The rows of X fall into 3 groups, which share some directions, and each row is roughly a mix of its group's hidden directions, except some rows that fit no group.
X, 83 rows:
[[ 30  10 -36 -16  -6 -21  -4 -17  17  22]
 [ -4  20  -9  25 -24  45 -12  -3   9  14]
 [ 20 -11 -24   3   3  -3 -30  26  38   1]
 [-34 -13  22 -18  -5   1 -24 -35 -12   8]
 [-25  -1  15  13   4  24 -27 -28 -19 -25]
 [-31   4  -1  -9  -4  14 -49 -22  -5   2]
 [ 19  10 -44  -2   1  -4  -6   6  41   0]
 [-10   9 -27   5  -9  -1 -50  15 -20   1]
 [-17  10  30 -10   9  23 -19  25  11 -32]
 [-24   8 -46  15  -6   3 -10 -28 -15  -3]
 [ -4  -2  12  22  30 -23   6  -9 -37 -24]
 [ 25   4  32  -1   0 -13  29 -11 -37   3]
 [ -7  31 -34 -25  -5  -1 -28 -20   7 -12]
 [-46  -9  19  15  22   0 -12  -8 -21 -16]
 [ 15  -7  -4  -3  29 -17  16  41  26  -8]
 [-29 -33  28  -5  10   2 -17 -12 -21 -21]
 [  5   0 -28  15 -18   5 -38 -36   1   6]
 [ 24 -10 -12 -13  14 -11 -12  43  28   1]
 [ -8  -9  -3  -2   4   0 -22   1  59  -1]
 [ -1  10  -9  37 -17  43  -3  12 -14   6]
 [ -4  26 -28  -4   0 -12  16 -36 -30  -2]
 [-15 -28  12  18  31 -17   0  17 -19 -27]
 [ -3 -23   4  23  35 -25   3  21  -8 -27]
 [ 29  10  21   3  12  14   0  38  22 -22]
 [-21  -9  24  -7  -6  -6   0 -39 -37   8]
 [ -1 -12  -3   6  -4   6 -46  40  13   2]
 [  3 -20   8  34  -1   0  18 -28 -37   8]
 [-20  -9  18  -5 -20  32 -31 -29  12  -1]
 [ -6  13 -21  13 -19  32  13  35  -2  24]
 [  9   1  12 -27   5   4  25  41  28   1]
 [ 44 -16 -18 -18   4 -15  -6 -17  25  11]
 [ 11 -16  34  -9   5   5  41  -6  26   2]
 [ 35  19   6 -23   2 -13  15  35  19  -1]
 [-16   9  13  -5 -14   4  -2 -32 -49   4]
 [-41 -26  17 -25  -1   7 -20  -3  20   0]
 [  7  20  -9 -30 -15  14  37  -4  30   6]
 [ 22 -21  23 -10  27 -16  27  25  18  -3]
 [-30  -1 -27 -18  -5  -6  -2  31  31  12]
 [-30  -1 -53  11  -7   0  -5   0  11   6]
 [-13  11 -20  15 -29  18 -28 -35  -4   5]
 [  7  12 -30  -8 -25  19 -12   0  42   7]
 [  4   6  16 -21 -22  13 -22 -46   9   3]
 [ 17  12 -14  -6  18 -38  33  20 -14   3]
 [ 30  20   4  26   9  17  -3 -14 -22 -33]
 [ -6 -13 -23  -7 -10 -27  30  16   6  37]
 [ 18 -24 -11  21  19 -13 -28  23  28  -4]
 [ 36  -1   5 -11  -6 -28  22 -21 -15  27]
 [  8  12 -13  -1  -3  -4  35  26 -41  13]
 [-23   3   5  12 -12  32 -31 -16  33   2]
 [-19  -1 -25  -7   1  11 -27  20  43  -2]
 [ 16 -24   1 -49 -12 -17   8  10  17   9]
 [  7 -30  39   7  -9   5  -9 -35 -14   9]
 [  8 -21  22 -31   8 -30  -7 -30  -7 -17]
 [ 18   0  56 -15   5  -2  12  11 -12  -6]
 [-19   1  13  17 -11   5  -4 -42 -37   1]
 [-31   8   8  21   5  -4 -11  -2 -49  -9]
 [ 12  -9  22 -30  -2 -20 -11 -43  -7 -11]
 [-37   5  -3   6  -1  17 -24 -31 -21 -20]
 [-17  15 -51  -9  -8  -5 -19 -22   7   4]
 [ -6 -12  10 -22 -18  15 -27 -21  41   4]
 [ -8  -4   7   4 -28  15 -34 -32 -26  11]
 [  1  10  -4  -3  33 -21  41  26   3 -14]
 [ -6  17  -1  28   2  12  15   3 -52  -1]
 [-26  29 -25   3 -10   1 -16  -6 -40  -3]
 [  7 -35  14 -12  10 -15 -23  -9  35 -20]
 [ 22 -14  -1  -7  18  -9   7  37  40  -2]
 [-13 -27   4  16  29 -17   9  31 -20 -20]
 [ -1  12 -41 -15  -2  -3 -14  19  39   4]
 [ 14  23 -12 -27 -32  14   3 -11  20  29]
 [-31 -28   7  23  27  -2  -8  26   1 -19]
 [ 33  31 -10   5  -1  -9  23  -9 -33 -15]
 [ 12 -20  14 -16 -15  10 -30 -27  33  -7]
 [  4  42 -38 -20  -4  -6   1  12   3 -18]
 [ 23  22 -31  -3  -8 -23  24 -18 -25   8]
 [-23 -26  41  -4   0   8 -19 -26  -9   7]
 [  9   3  -6  -8 -29  30 -19  -7  40  15]
 [ 21   0  47   4   6   3  13 -10 -31 -13]
 [ 28 -13   0 -23  -2   3  -2  28  43   8]
 [-10   3  27 -13  32  16  -8  32  27   3]
 [-13  -4  14   5   8 -12 -22   2 -55  -2]
 [ 19  34 -14  14 -27  29  -4 -16  10  18]
 [ 46   2  29   9   6  -7  27  11 -13  -1]
 [-19  28 -20  -1 -21   9   4 -38 -25   2]]
One row of each group comes first, with its name. Which group is each row after those in?
[ 31  14 -20 -18 -29  13  17  14   8  26]
<67>
[-21   9  10  11 -20  14   5 -46 -26   2]
<27>
[ 28  14 -30  -5   3   4 -32 -12  33  -4]
<119>

[-27  -5  38  10   8  11  17  36  -2  -9]
<27>
[ -9  26 -15 -19 -31  16   1 -34 -17   9]
<27>
[-12  36 -13  33  -8  27   8   4 -19  14]
<67>
[  2 -13  12  19  41 -29  18  12 -16 -15]
<27>
[ 17 -20  38 -34  -2  -2  -6  19 -19  13]
<27>
[-47 -21  16  13   7  22 -15   8 -16  -9]
<67>
[ 28   0  -1 -32 -17   3  15 -39   7  16]
<27>
[ -7   4  29  11   2   2  34  20 -36 -16]
<119>
[-31  -4 -50   4  -9  -4 -12 -13  10  15]
<119>
